In the data rows, 128 means zero.
Here are some rows, each followed by its group. Groups can overlap.
[ 83 114 124 107 114 148  91 105 171  93  83 156  93 133  92 101 108 113  94 173 130  94 105 170  75 101 144 161  87 164 117 172 148 100 166 144  87  92  89 162  89  85  90  98] X
[ 97 117 115 122 123 137 112 103 153  81  96 148 100 132 113 102 124 112 106 154 127  98 125 151  88  99 128 143 106 142 121 149 156 118 156 126  98 109 109 165 107 105 113 102] Q
[ 93 113 146  91 107 170  82 123 171 147  91 141 107 135  85 115 105 127  96 176 124  99  84 169  94 130 152 166  87 177 112 176 139  86 165 167 106  85  82 125  85  89  87 125] X
[115 134 163  80 138 191 113 142 147 162 105  71 168 160  91 149 107 116  72 151 100 129 106 154 139 172 130 174 101 157 103 130 136  83 159 180  79  85 102 115 103 106  92 215] X
[131 118 105 155 134 107 148 103 113  80 125 132 109 117 155 100 153 119 139 117 114  99 157 120 110  97 104 107 144 115 126 110 150 152 115  89 131 142 142 156 148 148 154 115] N
[122 130 145 104 122 152 111 143 142 169 124 119 139 135 108 142 116 133 113 136 126 132 107 142 135 152 139 145 115 144 120 137 123 106 141 155 122 111 113 105 114 117 107 154] Y
[149 131 123 140 133 120 146 128 110 137 146 118 132 123 140 137 138 129 146 109 139 146 152 110 150 137 121 113 146 119 135 110 128 144 112 115 152 146 144 120 147 147 143 122] N
[130 120 114 140 131 122 135 106 122  99 120 131 112 125 135 110 139 120 131 127 127 116 144 126 116 110 116 120 133 127 129 124 147 142 127 107 132 133 134 145 133 135 135 111] P
[128 128 140 115 124 146 120 138 134 158 125 121 134 133 114 138 121 134 123 135 132 132 114 135 138 145 137 139 121 140 126 136 126 118 134 143 133 118 119 110 121 123 116 134] Y
[102 115 122 117 120 140 108 107 153  99  99 145 101 129 109 105 121 116 110 154 127 101 115 152  94 106 133 149 105 148 122 154 149 115 151 132 109 110 106 156 106 104 109 101] Q
[125 149 148 135 126 106 126 178 120 165 164 136 162 123 141 160 111 156 144 111 129 160 105 112 152 149 147 116 133  96 138 116  75 126 103 151 140 144 134  88 126 134 136 148] N
[106 115 129 115 116 144 101 112 152 116 100 140 103 130 106 110 118 121 110 157 129 106 107 155  99 115 139 149 101 154 121 158 147 108 151 139 114 104 102 140 102 101 105 109] Q
[172 122  99 179 146  83 182 102  77  87 155 115 124 112 189 105 174 126 167  84 113 117 178  88 144 105  82  76 181  88 136  77 149 180  82  60 165 168 174 142 179 189 188 122] O
[110 116 120 121 123 134 111 106 146  98 102 143 103 128 116 106 124 118 116 150 127 104 121 144  97 107 129 138 111 143 124 150 151 119 148 125 113 113 111 154 113 111 118 107] Y
[118 157 145 155 116  63 119 199 116 168 186 173 159 107 157 163 105 179 173 105 137 173  90  98 147 136 160  91 136  66 150 125  32 135  83 144 164 168 138  73 124 142 152 122] O
[ 84 111 159  72 103 187  68 130 184 163  81 132 115 144  71 118  96 127  75 182 116  94  66 185  93 142 157 181  73 188 101 181 149  65 180 181  91  68  69 118  72  76  73 148] X
[148 154 136 153 126  85 140 179 101 168 183 147 152 112 160 167 123 160 177  92 146 178 122  94 168 142 146  90 153  79 151 110  59 151  86 132 170 168 158  84 148 151 155 119] O
[158 156 130 163 128  71 150 178  91 167 197 152 154 108 170 168 130 164 195  81 155 182 137  80 176 139 146  76 168  68 161  99  53 162  73 118 182 184 167  83 161 166 169 105] O
[119 118 114 133 126 125 128 105 134  94 111 138 107 124 127 106 132 118 122 135 125 107 136 136 105 106 121 130 124 131 125 138 147 132 136 114 122 126 122 153 124 124 126 107] Y
[ 88 158 136 204  75   0  88 255 115 186 237 255 135  56 201 160  89 246 244  92 164 185  32  75 134  98 201  32 145   6 184 147   0 160  26 127 229 210 142  20 104 154 189  24] O
[179 126  99 179 150  90 183 105  74  97 159 112 132 115 183 118 172 122 167  80 123 138 188  79 158 117  85  80 185  87 139  72 146 185  82  66 168 175 182 138 185 187 183 120] O
[ 98 115 148  91 108 171  84 126 170 153  95 141 112 135  86 119 105 127  95 169 124 104  84 169 101 134 149 167  87 173 112 168 141  87 163 166 105  87  85 122  88  91  87 130] X
[110 118 140 104 115 157 101 125 153 144 107 130 116 133 102 122 114 127 110 154 127 113 101 151 113 132 143 153 103 157 119 157 139 104 148 148 121 104 102 122 106 105 104 126] Q
[ 46 115 124  80 107 170  63 104 203  74  53 168  82 145  55 101  85  99  63 204 138  86  89 206  46  93 161 196  53 188 111 210 154  72 209 172  45  62  59 187  57  45  53  86] X
[116 118 105 147 131 112 142 104 125  72 118 141 107 121 144  98 149 116 128 125 111  93 147 134 101  91 108 118 136 123 121 119 151 146 122  93 115 134 135 169 139 135 143 114] P
[129 141 147 115 128 135 121 156 129 165 141 114 155 133 123 153 117 140 126 125 126 148 115 128 149 156 143 134 125 125 128 125 104 117 125 154 129 125 128 100 123 127 121 156] P
[111 132 160  86 130 193 109 144 152 166 108  87 159 153  94 145 107 123  83 152 107 129 102 154 139 168 135 170 101 156 106 135 129  84 158 180  92  91 100 110 104 104  95 197] X
[170 134 115 152 141 108 165 125  92 133 153 112 137 122 155 139 152 129 159  95 140 155 163  92 163 135 111  99 162 106 142  95 127 164 102  99 160 159 162 120 166 161 159 118] U
[159 122 103 161 142  96 168 103  92  92 139 120 121 117 168 109 161 122 151 100 120 121 167  97 135 108  94  94 163 104 133  93 146 166  98  77 152 158 163 147 165 169 167 117] U
[187 148 114 167 146  85 184 146  74 149 187 114 153 117 177 160 154 140 186  69 152 184 175  71 188 142 116  76 181  80 157  78 101 182  76  94 181 188 188 107 187 176 174 113] O
[188 130  98 181 154  86 196 106  67  99 164 102 138 115 186 121 178 124 177  72 126 143 194  71 165 120  82  73 186  82 144  66 144 193  77  62 177 183 189 135 190 188 192 123] O
[115 134 159  90 133 177 109 147 146 167 114  91 160 149 101 147 110 126  91 143 110 133 103 148 139 165 136 163 106 152 110 136 122  91 150 170  99  98 106 108 106 108 100 191] Q
[175 145 120 152 140  93 166 146  86 150 172 120 147 121 162 158 145 140 174  83 150 172 160  85 179 144 123  90 168  92 151  92 100 168  89 104 169 170 169 108 172 168 163 120] O
[120 120 131 115 119 140 111 121 143 136 115 132 116 128 112 122 121 126 119 146 132 119 115 142 115 127 135 144 114 148 125 145 144 116 144 136 123 111 116 127 115 114 114 120] Y
[153 117 101 179 136  80 170 104  87  82 145 124 116 107 190  93 176 130 158  92  98  93 168 101 124  93  85  80 171  92 127  86 146 172  83  60 161 163 166 144 168 179 185 127] O
[111 128 160  85 126 186 104 143 154 171 105  96 155 152  92 141 106 125  83 155 109 123  95 157 131 164 139 172  98 160 105 142 131  83 161 176  94  87  96 109  97 102  93 190] X
[143 131 131 130 127 131 132 135 119 153 140 121 133 129 128 140 132 132 139 120 138 141 132 119 146 139 131 122 138 131 133 123 119 133 120 127 140 136 136 113 137 137 131 128] N
[135 132 141 117 125 133 124 141 128 159 137 120 138 131 119 144 124 135 130 127 134 142 121 128 146 146 137 130 127 135 128 129 118 121 128 139 138 126 124 107 129 129 122 138] P
[200 139 100 176 156  84 201 119  61 120 179 100 150 120 188 145 171 126 182  63 144 170 201  62 188 134  90  70 197  76 153  61 126 194  72  70 186 191 198 125 199 191 187 119] O
[ 74 108 155  73  97 184  59 124 191 153  75 142 101 138  68 110  93 127  78 189 121  86  62 190  79 129 160 188  65 196 103 192 149  64 185 184  89  64  62 122  65  68  68 129] X
[108 119 105 139 131 116 134 105 132  66 109 138 104 128 132  99 144 111 119 136 115  92 148 139  93  90 114 127 127 127 121 130 155 138 135  99 101 128 131 179 132 123 132 112] Y
[118 154 147 137 128 100 123 182 124 159 163 142 167 122 138 160 106 156 143 115 123 162 103 111 149 150 148 116 131  88 137 120  63 121 105 151 135 145 128  86 120 135 136 153] N
[174 150 120 163 140  87 170 155  81 154 183 122 151 116 165 165 146 146 189  76 156 184 161  78 183 143 124  78 179  81 155  86  85 176  77 103 174 186 178 100 180 172 165 116] O
[206 150 104 179 155  72 204 138  56 136 196 111 159 115 186 163 168 134 193  52 155 191 197  52 202 141 101  61 205  64 161  58 105 201  62  75 190 203 205 112 202 191 191 113] O
[135 123 126 123 125 132 126 120 130 134 124 129 121 128 126 125 130 126 131 128 134 127 131 127 130 128 127 129 127 138 128 129 137 127 133 127 138 125 125 127 131 127 129 115] P
[157 128 114 151 138 112 158 117 101 120 145 117 130 123 150 129 149 125 152 104 135 141 162 101 150 128 110 106 153 110 139 100 132 158 105 102 157 151 155 131 158 153 155 117] U
[106 157 150 144 121  79 116 193 124 158 173 163 170 115 152 158  99 171 146 114 124 163  84 108 143 141 156 106 127  71 143 121  41 122  96 154 138 149 127  78 111 134 143 144] U
[143 153 138 150 125  82 132 180 104 166 180 149 157 114 155 166 120 162 172  96 143 173 118  95 161 142 147  95 152  83 151 110  61 143  87 134 162 166 153  84 141 148 150 127] O
[115 118 104 146 130 112 143 109 124  68 119 138 105 123 151  96 155 117 128 124 104  83 153 136  96  87 107 114 137 122 119 118 140 147 121  91 112 140 137 166 139 135 148 119] N
[129 120 119 133 127 130 130 110 127 108 119 131 113 123 131 115 134 120 128 131 130 117 135 131 116 116 121 125 131 136 129 133 144 134 130 115 131 128 126 142 132 129 130 112] P
[ 84 111 142  93 104 168  76 117 176 134  84 155  97 133  82 108 101 125  91 175 127  93  82 172  82 119 153 172  79 174 112 182 144  84 173 161  98  84  77 137  81  81  84 113] X
[136 137 141 119 127 130 128 147 124 166 141 122 142 131 124 149 124 138 133 123 132 146 123 124 149 149 135 126 131 128 128 127 114 122 120 142 138 130 128 105 131 130 127 144] P
[164 128 109 154 143 104 165 113  92 115 151 114 132 121 160 127 157 123 154  98 133 141 166  95 150 125 104  99 161 103 140  95 140 164 100  90 159 158 165 131 167 162 160 119] U
[168 129 110 157 142 107 169 116  93 120 151 116 132 122 159 130 154 125 158  95 137 146 167  93 154 127 104  97 167 104 142  94 132 166 102  91 162 162 161 133 164 163 160 115] U
[ 38 104 148  66  88 190  33 112 223 115  48 173  74 139  45  94  74 117  60 213 129  70  48 215  39 102 179 205  37 210 102 231 151  48 209 194  59  47  37 150  37  37  44  94] X
[ 61 111 129  89 106 164  68 106 193  94  66 166  84 137  69  99  93 110  78 195 131  85  87 192  58  99 157 187  65 178 112 193 152  79 188 164  71  71  68 173  67  62  69  93] X
[146 136 137 128 129 127 136 146 118 160 146 122 140 128 132 149 127 137 142 114 139 148 128 118 148 147 137 121 138 124 134 119 114 131 119 136 146 140 138 105 140 136 131 136] N
[ 57 113 127  87 107 164  70 105 199  84  63 164  84 140  67  99  92 107  75 194 132  87  88 192  55  96 155 184  64 181 112 196 153  79 195 162  62  72  66 178  66  58  66  93] X
[102 116 140  97 110 161  90 124 161 145  99 138 110 133  95 117 110 128 103 162 128 105  94 164 103 128 147 160  95 170 116 163 142  95 162 154 114  95  93 124  94  96  95 124] Q
[102 115 132 108 112 146  96 114 157 122  97 145 103 130 100 110 114 122 106 160 129 103 102 157  96 116 142 156  98 157 118 166 147 103 156 150 111  99  97 141  98  98 100 110] Q
[172 133 112 156 143 108 169 121  90 126 158 117 135 122 160 137 154 126 160  92 140 151 163  93 164 132 107  94 166 101 144  94 133 166  99  94 162 161 165 124 168 165 159 118] U
[159 136 126 140 133 114 149 139 104 151 157 119 140 124 144 147 139 134 154 102 142 153 146 104 159 141 126 103 151 111 141 108 112 148 105 117 157 149 153 110 156 151 150 124] U
[ 92 115 122 113 117 144 101 105 158  92  91 154  97 129 103 103 116 114 102 165 128  97 112 158  84 101 136 153  99 155 120 165 154 112 159 133  96 101 100 160  99  96 101  99] Q
[124 150 148 130 129 112 124 177 123 160 160 129 167 127 137 159 109 153 138 117 124 160 106 116 151 150 148 121 133  97 134 121  78 119 111 152 130 137 128  90 120 131 132 161] N
[124 140 150 110 132 142 122 159 133 168 139 111 160 139 120 153 113 137 117 131 122 148 110 130 151 157 140 138 119 125 124 123 106 110 131 160 122 117 121 102 118 125 116 170] Y
[129 121 122 129 127 132 129 112 129 116 120 132 115 126 125 116 131 123 129 132 130 120 133 128 120 119 124 130 127 137 128 133 143 131 131 117 131 126 125 138 128 127 131 113] P
[113 155 152 129 134 113 122 179 126 149 156 126 178 131 139 158 102 151 125 120 112 158  97 116 144 152 141 126 127  90 132 118  68 113 113 164 117 132 123  94 114 129 130 182] N
[184 156 118 171 141  71 178 161  73 157 198 133 155 110 176 169 147 152 198  65 157 191 169  66 191 141 128  69 185  66 160  81  76 185  68  99 187 195 187  99 186 179 175 108] O
[132 157 139 163 118  53 128 198 107 165 194 178 156 101 166 166 113 179 190  94 146 175  99  89 161 134 159  80 151  61 157 116  28 145  73 136 170 177 153  72 135 151 160 107] O
[177 146 120 156 139  93 160 148  86 153 177 115 148 119 164 161 145 140 175  82 150 175 164  83 184 142 123  89 168  89 151  90  97 167  86 107 172 174 175 105 171 168 161 118] O
[ 63 108 142  82  98 170  57 112 197 116  67 165  85 137  67 100  89 119  78 202 128  81  70 192  60 107 162 184  60 189 109 199 152  70 190 170  78  67  60 150  62  61  66 102] X
[126 126 141 110 120 145 113 136 139 158 122 123 132 131 114 137 120 132 121 136 131 129 111 139 130 144 142 140 117 150 123 139 128 113 142 146 129 116 116 112 117 117 112 138] Y
[137 147 144 130 129 122 126 166 119 166 157 127 156 125 135 158 118 148 141 112 134 159 116 114 154 151 143 119 134 110 135 119  87 128 109 144 141 140 136  96 129 136 131 146] N
[149 125 119 141 133 118 146 116 111 123 138 121 122 123 141 126 141 123 140 114 134 132 147 113 139 125 117 114 144 121 134 116 134 144 118 110 145 141 141 129 145 142 141 117] N
[122 123 139 109 119 141 109 130 141 152 117 130 124 132 107 129 119 130 120 141 130 124 110 144 125 136 141 148 112 150 123 143 134 111 142 144 126 112 112 116 115 115 110 133] Y
[134 115 104 168 128  93 151 110 102  78 138 137 106 110 176  88 170 133 146 106  93  76 150 119 104  85  94  92 154 106 120 103 145 162  96  68 141 155 150 152 159 162 175 126] U
[104 116 130 109 115 152 100 115 156 125 101 142 106 130 102 113 116 123 109 160 130 106 104 154 100 119 137 150 101 153 120 158 141 106 154 144 114 102 100 138 103 102 103 111] Q
[107 116 135 108 113 145  99 118 154 133 104 140 108 130 103 115 115 126 108 151 130 108 104 156 106 123 141 150 103 159 119 159 144 104 155 146 118 103 100 131 101 104 103 117] Q
[146 145 136 135 130 110 138 159 107 166 163 128 150 123 144 158 128 146 157 101 141 164 135 104 164 146 138 109 152 106 142 111  92 142 102 132 156 154 149  98 142 143 142 132] U
[109 117 111 135 128 125 125 103 138  81 107 141 103 127 127 102 133 114 116 140 122 100 136 140  96  99 120 132 121 138 122 138 145 132 139 113 111 123 119 165 125 119 124 107] Y
[210 140  96 184 163  76 209 116  52 115 184  96 150 114 199 141 180 125 188  55 142 173 213  54 189 133  82  62 205  71 155  52 134 205  66  60 187 199 205 123 207 201 198 120] O
[123 150 149 129 128 109 123 176 125 166 159 133 165 126 135 159 109 153 138 114 125 159 104 113 152 150 147 115 130  98 136 120  74 121 108 154 135 142 132  90 121 131 133 156] N
[156 133 124 139 134 120 147 130 108 143 147 119 135 126 140 140 141 133 151 106 141 149 146 106 153 139 122 112 147 115 139 111 124 148 111 116 152 146 146 116 150 146 143 124] N
[180 136 107 165 149  98 183 120  76 123 167 106 142 120 170 138 162 127 173  80 141 159 184  79 173 133  99  84 182  91 147  79 126 176  86  85 175 172 182 124 182 177 172 118] O
[ 97 113 146  93 106 163  81 123 171 148  93 139 109 133  87 117 106 129  97 170 126 101  87 171  98 131 148 165  86 171 112 174 144  87 164 165 108  86  86 125  89  90  89 126] X
[122 152 151 127 129 113 122 176 123 162 158 124 168 129 135 159 108 151 132 117 122 157 105 116 145 153 144 126 127  99 133 122  74 117 114 154 126 135 129  91 119 130 129 166] N
[144 130 131 127 128 129 135 134 121 152 137 118 134 128 129 141 130 133 138 117 135 142 134 120 145 141 130 122 137 128 133 122 127 133 121 126 142 136 141 115 139 137 130 126] N
[ 89 123 105 121 132 143 123 104 155  55  89 145 103 139 108 106 130  97  94 152 124  97 143 157  83  91 124 149 107 143 118 151 153 122 158 120  68 110 116 195 111  99 104 109] Q
[143 129 132 123 126 134 131 133 123 152 137 127 131 131 126 138 128 132 139 121 137 139 130 123 142 140 130 126 134 132 130 125 129 133 125 131 140 132 131 112 136 136 128 129] P
[ 77 109 160  67  99 189  60 129 190 163  75 133 112 142  64 116  93 128  70 191 115  87  60 195  86 141 161 195  64 200  98 189 152  59 185 186  91  61  61 116  65  70  66 152] X
Group N spreads out most along one direction. Which 3 other groups' directions of most spread are closest to that one, closest first?
U P Y
Which 3 groups are nearest to each row below, nearest first, going by the distance to the centre of the group?
[168 122  99 175 147  89 177 102  81  90 155 116 124 114 187 107 172 124 163  85 114 120 178  87 141 107  83  79 177  89 134  78 147 183  84  64 170 172 173 142 178 183 187 122] U O N
[165 126 104 164 146 100 169 106  86 102 150 112 128 120 168 118 163 123 156  92 126 135 179  90 151 117  94  90 171  97 140  86 142 174  95  79 159 162 170 140 172 173 173 119] U O N
[148 134 129 136 132 125 140 138 113 151 145 120 136 125 135 145 133 133 145 112 139 149 138 112 155 139 129 116 143 119 135 116 120 141 114 127 154 144 142 111 145 141 138 129] N P U
Which 3 other groups have their centres nearest to the centre of group Y, nearest first?
P Q N
Which 3 other groups have their centres nearest to the centre of group O, nearest first?
U N P
Which 3 groups are nearest to each row below, nearest first, going by the distance to the group's nearest row?
[151 138 131 131 131 119 140 146 110 160 155 122 145 126 136 149 131 139 146 109 140 154 137 111 159 146 131 112 146 115 139 114 111 138 111 125 148 146 146 104 147 147 138 129] N U P
[133 143 147 120 128 123 126 161 122 170 148 119 155 129 130 156 116 143 132 120 130 152 113 122 154 152 141 126 131 117 132 121  97 121 118 146 134 133 132  96 128 131 127 156] P N Y
[141 122 112 144 135 114 145 107 113 103 128 125 117 123 143 113 144 120 139 119 129 121 150 115 129 114 109 113 140 119 131 114 147 148 118 103 140 138 141 142 144 144 144 113] N P U
[127 153 143 145 122  86 123 185 114 169 176 152 161 115 150 164 112 166 161 105 136 171 105 101 156 143 156 102 139  83 146 116  54 134  93 145 152 160 141  83 128 141 145 134] O N U
[142 121 115 143 133 120 140 110 118 109 128 126 117 123 142 117 141 122 136 118 131 125 145 119 127 118 113 118 140 124 131 119 142 144 123 109 140 135 139 138 142 140 141 116] N P U
[116 153 155 116 144 134 127 167 129 146 143  98 186 141 126 159 103 136 105 126 105 155 108 121 146 160 134 140 125 101 124 113  91 105 125 168  96 121 124 103 113 123 123 202] N Y P
[127 121 129 123 123 135 122 119 132 128 117 132 115 126 120 121 127 126 123 137 132 121 123 136 122 126 131 133 121 139 126 139 136 122 136 131 132 121 123 130 123 121 120 117] P Y N
[127 119 118 131 126 135 128 109 132 105 117 137 111 126 126 112 131 120 125 134 129 114 133 129 115 113 121 128 125 135 127 133 147 129 134 114 126 127 126 145 126 124 129 111] P Y N
Group Y spreads out most along one direction. Which 3 other groups' directions of most spread are closest to that one, closest first?
P Q N
Which 3 groups are nearest to each row below, nearest first, going by the average distance to the group's rows?
[110 128 159  85 124 179 101 143 153 172 107  97 150 146  92 140 108 124  86 152 113 123  97 158 131 163 141 167 100 163 108 145 139  84 159 174  98  89  98 107  99 102  94 181] Q Y X
Which 4 groups are nearest to each row below, nearest first, going by the distance to the group's nearest row?
[122 150 150 119 132 132 123 169 128 157 148 119 167 132 130 157 109 145 124 122 119 155 107 122 148 156 139 130 124 110 128 118  87 116 118 159 122 127 126  95 119 126 124 179] N P Y U
Group X spreads out most along one direction. Which 3 other groups' directions of most spread are closest to that one, closest first?
Q Y P
Group U spreads out most along one direction. Which 3 other groups' directions of most spread are closest to that one, closest first?
N O P
Which 4 groups are nearest to each row below, nearest first, going by the distance to the centre of the group?
[122 143 153 115 130 139 122 164 130 164 139 110 167 138 119 156 111 139 116 128 119 148 108 127 152 159 140 137 122 123 125 123  97 108 127 161 116 121 124 101 119 124 119 172] N P Y Q
[141 124 121 135 131 126 136 117 120 128 131 125 121 125 133 124 136 126 136 122 133 131 137 120 134 126 121 121 134 130 132 123 142 135 122 115 139 132 135 130 137 136 133 115] P N Y U
[112 132 163  79 136 188 109 141 152 164 102  76 168 158  89 144 106 117  71 153 102 124 102 159 135 172 133 175  99 162 102 133 132  80 164 178  80  83  97 113 101 103  91 213] X Q Y P
[120 147 156 108 140 154 123 160 134 155 136  97 174 144 118 160 107 132 104 129 109 148 111 130 145 163 135 145 120 120 121 118 100 103 133 166 103 114 121 106 114 122 117 196] N Y P Q
[152 119 101 171 139  89 169 103  92  83 143 126 116 112 177  98 169 127 151  97 106 100 165 102 126  97  90  88 165  99 127  92 152 166  93  68 151 161 160 151 165 172 175 121] U O P N
[139 131 137 120 125 138 125 138 125 156 134 119 134 131 123 139 125 134 133 125 133 139 123 128 142 144 137 131 129 137 129 129 123 123 125 137 136 128 129 110 128 129 122 134] P N Y U
[122 154 158 100 159 173 136 148 134 135 123  61 195 156 113 160 107 112  79 131  94 149 126 129 151 174 118 160 120 119 112 105 121  96 146 174  71 100 118 123 116 116 109 238] Y N P Q
[123 139 153 108 129 150 119 158 133 169 132 106 159 138 116 152 112 136 116 132 119 144 108 133 143 158 138 144 119 135 123 126 109 107 132 160 115 116 118 102 117 119 116 176] N Y P Q
[133 124 125 129 127 131 129 119 124 128 124 126 121 128 129 124 132 126 130 126 134 128 133 127 129 126 128 129 131 134 129 128 140 134 131 127 137 129 132 127 132 130 130 116] P Y N U
[ 83 120 111 115 125 139 110 103 163  65  84 151  98 137  99 104 120 101  91 167 126  96 131 164  76  93 134 157  97 157 119 165 155 113 167 128  73 102 104 186 101  90  97 100] Q Y X P
Which 4 groups are nearest to each row below, nearest first, going by the average distance to the group's rows?
[129 120 115 136 129 120 133 107 132 103 117 130 110 126 134 110 134 121 127 132 127 114 139 129 112 111 120 126 132 133 128 129 148 136 131 111 129 127 128 145 130 129 131 109] P Y Q N
Group Q spreads out most along one direction. Which 3 other groups' directions of most spread are closest to that one, closest first?
Y P N
Which 3 other groups have their centres nearest to the centre of group N, nearest first?
P U Y
Which 3 other groups have their centres nearest to the centre of group U, nearest first?
N O P
